Look-ups in named tables: a row name and a column name give one cell, copied from the table.

Zag:
        Mos  Datudem  Sonege  Mikopug  Lig  Zab  Kaliro  Gosuf
Rol     561      446     433      630  387  547     612    665
Pup     634      516     544      878  630  408     803    769
Gozot   589      526     520      730  313  323     359    592
Ravevi  458      483     524      244  450  396     599    630

Mikopug of Rol is 630
Mikopug of Ravevi is 244
Mikopug of Pup is 878
Lig of Rol is 387
Datudem of Pup is 516
Sonege of Ravevi is 524
Sonege of Rol is 433
Sonege of Gozot is 520
Gosuf of Gozot is 592
Zab of Ravevi is 396

Bor =
,Liso,Liguz,Tefu,Garofu,Bupa,Zif,Tabara,Tubager,Rekese,Tanel
Diba,-4.5,0.4,-5.9,8.9,-2.2,1.5,0.5,-2.0,-5.7,1.9
Nek,5.3,0.4,6.7,-8.1,3.1,-0.7,0.4,2.8,6.5,-1.1
Zuf,5.3,0.4,6.7,-8.1,3.1,-0.7,0.4,2.8,6.5,-1.1
Vof,5.3,0.4,6.7,-8.1,3.1,-0.7,0.4,2.8,6.5,-1.1
Somo,5.3,0.4,6.7,-8.1,3.1,-0.7,0.4,2.8,6.5,-1.1
Tabibup,5.3,0.4,6.7,-8.1,3.1,-0.7,0.3,2.8,6.5,-1.1
Gosa,-4.5,0.4,-5.9,9.0,-2.2,1.5,0.5,-2.0,-5.7,1.9
Nar,5.3,0.4,6.7,-8.1,3.1,-0.7,0.4,2.8,6.5,-1.1
Pugub,4.5,-0.3,5.9,-8.6,2.3,-1.3,-0.3,2.0,5.7,-1.8
Gis,5.3,0.4,6.8,-8.2,3.1,-0.7,0.4,2.8,6.5,-1.1
Fidim,5.3,0.4,6.8,-8.1,3.1,-0.7,0.4,2.8,6.5,-1.1

Tabara of Zuf = 0.4
Tanel of Zuf = -1.1
Zif of Nek = -0.7
Garofu of Pugub = -8.6
Zif of Tabibup = -0.7
Tefu of Gosa = -5.9
Liso of Tabibup = 5.3
Tanel of Diba = 1.9
Zif of Vof = -0.7
Rekese of Zuf = 6.5
Tabara of Vof = 0.4
Tefu of Nek = 6.7
Bupa of Gis = 3.1
Tanel of Fidim = -1.1
Tubager of Vof = 2.8
Tefu of Pugub = 5.9

Desobiz
|  | Nipu | Tibado | Ralot | Zetegeg | Tufuda | Dos | Rel | Somete |
|---|---|---|---|---|---|---|---|---|
| Numefab | 54 | 453 | 236 | 735 | 500 | 363 | 287 | 504 |
| Zefa | 755 | 685 | 450 | 98 | 235 | 368 | 225 | 787 |
| Tabam | 385 | 76 | 185 | 733 | 128 | 374 | 658 | 301 |
| Gal | 543 | 637 | 572 | 399 | 184 | 412 | 365 | 41 |
| Funeb | 669 | 776 | 201 | 593 | 101 | 369 | 368 | 181 |
| Lusa | 597 | 341 | 95 | 73 | 588 | 137 | 618 | 445 |
| Biredas | 131 | 129 | 467 | 671 | 325 | 141 | 610 | 256 |
| Tet | 776 | 694 | 750 | 499 | 536 | 445 | 584 | 430 |
| Lov | 618 | 532 | 372 | 481 | 158 | 48 | 573 | 429 |
| Dafof | 136 | 354 | 700 | 601 | 108 | 101 | 715 | 787 |
| Zod | 58 | 131 | 713 | 201 | 659 | 532 | 306 | 104 |
| Digekez | 682 | 207 | 321 | 229 | 511 | 290 | 692 | 710 |
| Zumore | 397 | 592 | 612 | 284 | 247 | 303 | 713 | 474 |

Biredas, Ralot => 467
Zefa, Somete => 787
Tabam, Zetegeg => 733
Lusa, Rel => 618
Digekez, Nipu => 682
Gal, Somete => 41
Zefa, Tibado => 685
Zefa, Rel => 225
Digekez, Rel => 692
Tabam, Ralot => 185
Zod, Rel => 306
Gal, Nipu => 543
Gal, Rel => 365
Zumore, Ralot => 612
Zumore, Tufuda => 247
Dafof, Tufuda => 108

Befar
|  | Viligu | Nol |
|---|---|---|
| Rusal | 0.92 | -0.21 |
| Bufe | 0.46 | 0.41 |
| Dez | -0.67 | -0.32 |
| Vad | 0.76 | 0.58 |

What is the Nol of Bufe in Befar?
0.41
What is the Nol of Vad in Befar?
0.58
What is the Viligu of Rusal in Befar?
0.92
What is the Viligu of Dez in Befar?
-0.67
What is the Viligu of Vad in Befar?
0.76
What is the Viligu of Bufe in Befar?
0.46
What is the Nol of Rusal in Befar?
-0.21
What is the Nol of Dez in Befar?
-0.32
Row with the largest Nol: Vad

Dutiv =
|  | Doribav | Puz | Bokikir | Toza | Gotevet | Gep | Ruletun | Dovep |
|---|---|---|---|---|---|---|---|---|
| Fesama | 877 | 3178 | 2141 | 1309 | 3233 | 421 | 1488 | 1437 |
| Gub | 1374 | -1631 | 82 | 1054 | -1324 | 1842 | 1200 | 516 |
| Dutu | 2171 | -2338 | -247 | 285 | -726 | 664 | 1200 | 3094 |
| Nis | -844 | 3816 | 2240 | 429 | 4267 | -245 | -1042 | 5347 |
| Tav | 3174 | -2006 | 422 | 2341 | -1389 | 888 | 1588 | -473 |
| Nif | 2049 | -3588 | -732 | -430 | -6271 | 1828 | -213 | -792 |
| Rase | 3041 | 213 | 123 | 2620 | 1374 | 1001 | 3048 | 322 |
| Rilanob | 1757 | 272 | -19 | 967 | -1341 | 568 | -9 | 1415 |
| Fefoz | -224 | 4240 | 3049 | 1226 | 4616 | 1448 | 1537 | 800 |
| Kalu | 1596 | 2565 | 1719 | 1439 | 2591 | 1106 | 2519 | 124 |
| Bize | 5353 | -636 | 433 | -422 | 515 | -975 | 3160 | 896 |
| Pif | 2771 | -914 | 1013 | 1559 | 16 | 306 | 1869 | -882 |

What is the Gotevet of Kalu in Dutiv?
2591
What is the Doribav of Bize in Dutiv?
5353
What is the Doribav of Rase in Dutiv?
3041
What is the Gep of Rilanob in Dutiv?
568
What is the Puz of Nis in Dutiv?
3816
What is the Ruletun of Pif in Dutiv?
1869
What is the Gotevet of Dutu in Dutiv?
-726
Row with the largest Bokikir: Fefoz

Tis
|  | Ket | Regapa | Gibeleb | Bevut |
|---|---|---|---|---|
| Rosivu | -18 | -4 | 34 | -57 |
| Mel | -71 | 32 | -36 | 25 |
| Diza | 53 | 35 | 21 | 36 |
| Bim | 19 | 4 | 62 | -58 |
| Rikoped | -41 | -8 | -18 | 75 |
| Vadev | -63 | -6 | -61 | -11 |
| Fugo | 13 | 27 | -6 | 9 |
| Fal | -21 | -36 | 0 | -5 |
| Dofe | -39 | -18 | 5 | -42 |

What is the Bevut of Fal in Tis?
-5
What is the Regapa of Vadev in Tis?
-6
What is the Gibeleb of Mel in Tis?
-36
What is the Gibeleb of Dofe in Tis?
5
What is the Regapa of Mel in Tis?
32
What is the Gibeleb of Vadev in Tis?
-61
What is the Regapa of Bim in Tis?
4
What is the Ket of Fugo in Tis?
13
What is the Ket of Rosivu in Tis?
-18

Pututes =
|  | Kurafen | Mumone | Fop | Nasev | Gef | Beg | Ruk | Gumi | Fis |
|---|---|---|---|---|---|---|---|---|---|
| Gato | 99 | 165 | 195 | 209 | 178 | 48 | 189 | 81 | 76 |
| Tepoma | 84 | 130 | 118 | 99 | 102 | 81 | 126 | 88 | 97 |
| Rupov | 116 | 171 | 193 | 188 | 180 | 40 | 224 | 69 | 30 |
| Demuvor | 94 | 115 | 117 | 96 | 105 | 112 | 104 | 95 | 104 |
| Bifoten | 95 | 144 | 122 | 127 | 107 | 94 | 142 | 102 | 105 |
| Dob | 117 | 153 | 177 | 196 | 176 | 69 | 201 | 83 | 56 |
| Bop | 115 | 107 | 118 | 108 | 108 | 104 | 104 | 121 | 105 |
| Ruva | 104 | 98 | 101 | 95 | 119 | 105 | 111 | 105 | 102 |
| Sipu | 99 | 133 | 102 | 127 | 109 | 114 | 129 | 101 | 119 |
| Nif | 96 | 121 | 114 | 84 | 108 | 100 | 115 | 97 | 89 |
| Gotidiv | 254 | 49 | 168 | 183 | 238 | 198 | 27 | 201 | 143 |

Ruva, Gumi -> 105
Sipu, Ruk -> 129
Rupov, Gumi -> 69
Ruva, Nasev -> 95
Dob, Beg -> 69
Bop, Fop -> 118
Ruva, Mumone -> 98
Gato, Gef -> 178

